(in the rows, 128 means zero)
M: 3 groups of rows, each row roughly a mix of its group's hidden directions
M (131 x 12)
[[107  99 161 164 150  91 157 148 115 134 143 128]
 [143 116  95 102 161  95 118 114 118 174 142 113]
 [157  94 121 109 134  99 121 102 121 178 148 144]
 [138 123 110 119 197 119 130 114 133 158 126 100]
 [144 120 140 134 113 140 110  90  85 123 179 137]
 [127 137 134  72 141 136 109 122 111 129 101 175]
 [143 108 158 125 124 118 144 174  95  85 114 139]
 [139 157 110 102 111 176  89 124 146 124 101 131]
 [151  98 153 111 157 112 111 125 140 136  78  99]
 [150 122 166 162  89 142 120 106 159 146 145 142]
 [139 112 125 103 105 145 128 173 107  83 108 150]
 [108 162 140 147 114 137 131 138 133 134 177 176]
 [126 152 102  86 150  95 109 124  85 142 114 126]
 [133 111  86 144 144  99 143 123 129 153 162  87]
 [146 171 130 143 124 134 140 153 129  99 158 175]
 [102 120 104 108 157 118  83 142 111 142 142  87]
 [ 85 132 125 175 140  91 145 155 119 126 145 113]
 [ 81 111 135 153 132 115 122  94 125 173 134 103]
 [110  97 162 120 126  99 109 169 141 137 164 111]
 [158 126 127 130  85 127 117  84 132 156 160 152]
 [103 107 131 163 145 122 123  90 121 169 131  91]
 [ 88 111 105  93 154 124  99 149 103 144 127 102]
 [128  80 109 133 137 118 120 132 109 115  77  95]
 [ 95 127 157 177 120 108 111 151 139 154 134 155]
 [114 163 146 151 108 144 132 133 123 126 178 169]
 [131 161 118 124 112 174 161  98 138 137 165 133]
 [103  94 121 138 146  81 102 157 120 131  95 130]
 [114 141 177 114 108 116 126 164 105 120 160 156]
 [100 159 124 126 140 146 108 168 121  99  85 111]
 [168 110 150 111 150 115 131 161 104 101  94 111]
 [ 92 116 157 176 126 106 121 161 140 143 126 152]
 [158 156  95 143 136 152 155  92 126 114 105 156]
 [138 119 152 142 111 148  97 101  98 131 181 118]
 [127 163 122 145 129 171 138 105 131 117 165  86]
 [107 124  83  96 177 111 133 140 102 135 132 117]
 [136 119 120 107 175 152 144  92  89 142 139 147]
 [163 157 133 121 180 152 110  97 121 127 150 123]
 [117 145  89  99 141 132 119 157 118  96  86 107]
 [115 111 144 146 152 123 161 162 164 125 133 171]
 [107 104 153 128 177 109 155 154 155 151 122 138]
 [ 86 104 126 115 145  84 149 137 117 162 135 105]
 [115 138 113 114 139 114 154 164 164 126  75 134]
 [120 104 130  98  96 130 122 174 108  91 115 150]
 [163 102 120  72 126 151 135 112 134 112 105 148]
 [151  90 139 108 108  94 136 110  89 134 129 162]
 [148 105 101 104 156  93 121 113 115 174 143 118]
 [ 96 122 120 111 154 114  82 153 123 143 134  85]
 [104 138  88 108 158 124  81 151 115 124 138 105]
 [176 122 137 101 142 121 135 152 116  92  90 111]
 [ 83  98 135 109 161 126 108 147 115 160 131  98]
 [142 111 164 177 123 152 137 121 149 135 167 142]
 [142 109  83  95 128 134 115 104 134 142 111  81]
 [131 124 134 139 173 103 156 104 128 157 108  86]
 [134 154  90 119 147 139  86 127 103 100 162 139]
 [131 152 176  93 118 122 132 161 118 129 161 154]
 [139 155 146 139  92 105 100 162 162  98 137 120]
 [105 156 136 158 128 118 157 161  96 109 142 164]
 [156 104 127  69 131 143 130 114 132 120 103 164]
 [113 161 158 136 118 135 136 137 142 139 173 175]
 [176 102 150 103 137 146 135 121 120 113 101  88]
 [141 148 125 143 130  91 100 156 174 121 129  92]
 [135 119 103 179 108 124 128 134 149 139 149  79]
 [129 147  94 175 150 121  98 133 141 107 162 142]
 [106  90 114 126 129 128 118  98 115 157 111  76]
 [116  89 135 108 110 117 118 177 104 100 106 144]
 [131 109 171 146 118 102 170 126 160 150 103 123]
 [147 154  97 119 117 169 128  90  93 112 118 146]
 [133  78 114 138 115 132 111 136 111  93  82 113]
 [107 142 126 152 147 119 128  80 146 175 141 105]
 [ 95 128 125 133 173 142 129 176 133 112 103 104]
 [148 123 115 140  90 115 124  87 129 160 171 143]
 [159 157  93 138 136 162 151  96 126 114 109 155]
 [121 179 139 127 135 116 144 123 144 154 179 149]
 [ 88  98 136 117 118 107  93 166 122 137 151 103]
 [ 94  83 119 161 119 141 133 150 151 160 124 105]
 [ 98 131 118  95 125 152 146 156 135 131  70 132]
 [104 102 162 113 129  91 106 166 135 138 155 108]
 [129 140 130 160 161 117 135  81 143 165 128  96]
 [101 119 119 114 147 114  88 145 126 151 127  72]
 [142 123 105  99 142 127  96 102 174 164 119 111]
 [ 97 154 118 159 103 145 152 136 113 113 160 167]
 [133 135 148  85 129 145 100 127 129 132  92 177]
 [ 89  94 150 110 117 106 104 160 122 146 140  97]
 [125 126 122 139 123  82 127 150 168 141 101  85]
 [116 163 142 159 117 140 133 139 121 125 176 171]
 [122 145 146  89 118 147 109 129 119 110  92 179]
 [162 102 143 134 107 111 148  86 136 151 165 143]
 [150 156  96  97 100 164  97 112 138 120 108 126]
 [114 151 133 150  99 159 134 135 112 120 179 163]
 [127 108 169 142 112 115 169 133 163 151  98 120]
 [122 112 125  97  99 139 123 177 113  95 120 162]
 [114 128  93  92 143 100 163 126  97  94 127 136]
 [126 147 147 173 131 162 113 128 151 148 152  89]
 [132 133  76 147 142 142 127  86 151 135  97 108]
 [107 144 156 162 108 158 133 155 133  84 107 118]
 [140 152 101 171 127 120  90 112 125 105 167 130]
 [142 149 156 150 115 142 130 157 101 100 165 162]
 [105  91 114 116 153 142 152 110 109 171 103 109]
 [128 132 134 117 124 173 133 110  90 110 148 177]
 [144  65 141 114 131 128 156 135 149 119 117 160]
 [113 130 140 140  58 143 121 152 134 103 127 144]
 [104 157  97  98 132 122 113 112 163 173 135 135]
 [153 155 102  97 131 155 140  99 116 103 136  87]
 [124  95 128 135 139  72 167 124 102 130 151 133]
 [152 159 139 122 120 107 117 127 117  83 161 169]
 [138 103  86  92 137 130 115 115 135 144  98  86]
 [126 172  99  86 143 125 151  95 123 106 143 127]
 [ 88  97 148 112 120 101 100 160 122 144 141  97]
 [113 102 132  75  97 156 127 166 121 135 120 115]
 [103 158 140 157 112 158 126 156 133  84 106 112]
 [133 120  88 105 162  97 122 114 118 172 150 116]
 [141  98 163 123 120 128 136 170  95  89 113 135]
 [139 108  78  94 132 134 116 109 139 143 105  88]
 [ 91 146 141 187 130 109 133 146 121 135 155 109]
 [125  81 132 133 114 134 101 133  99 106  83 103]
 [127 108 154  74 103 131 151 124 106 146  99 112]
 [134 122 174 167 115 158 105 136 164 152 127 131]
 [137  92 108  95 138 127 123 111 135 142  91  80]
 [150 163 110 162 139 152 144  79 137 133 140 108]
 [140  93 105 117 139 115 122 118 126 120  75  85]
 [151  92 132 148 113 130 150 101 164 151 168 139]
 [133 144  99 110 147 116 164 152 152 111  90 161]
 [163 161 115 142 127 119  97  83 111 120 143  99]
 [144 130 114 105 127 136  95  84 169 152 114 102]
 [163 129 131 109  88 101 124  84 113 142 138 155]
 [113 155 167 164 126 115 137 144 125 116 155 173]
 [150 116 111 113 106 110 129  83 120 160 165 156]
 [183 156 138 132 119 161 110 121 139  92 119 142]
 [102 117 165 121 170  96 138 138 108 147 131 164]
 [173 151 156 147  83 115 124 104 138 109 143 122]
 [124 112 132  80 111 114 127 181 121 104 114 152]]

one row of each group, then the others: which group is each in?
[111 156 156 129 110 161 141 135 129  72 108 144] -> A
[121 106 169 127 138  88 130 156 162 151 131  98] -> D
[129 145 128 158 156 123 132  79 151 167 140 104] -> X

[115 129  92 133 137  91 167 121  99 112 159 103] -> A
[163 141 127 130 148 140 178  94 137 135  95 148] -> D
[150 150 110 132 125 134 158 127 133  93 124 189] -> D
[ 97 165 138 178 131 118 119 140 112 138 151  95] -> A
[115 110 108 108 150 104 131 102 148 161  94  89] -> X
[142  91 117 102 143 120 124 112 137 136  84  82] -> X
[125 121 178 173 117 140 126 119 151 154 156 143] -> A
[110 111 102 135 110  77 134 149 149 141  99  96] -> D
[130  87  93 129 135 119 118 130 108 116  81  92] -> X
[114 130 145 160 112 176 144 142 164  91 127 125] -> A
[104  92 119 142 133 155 141 127 139 173 103  91] -> D
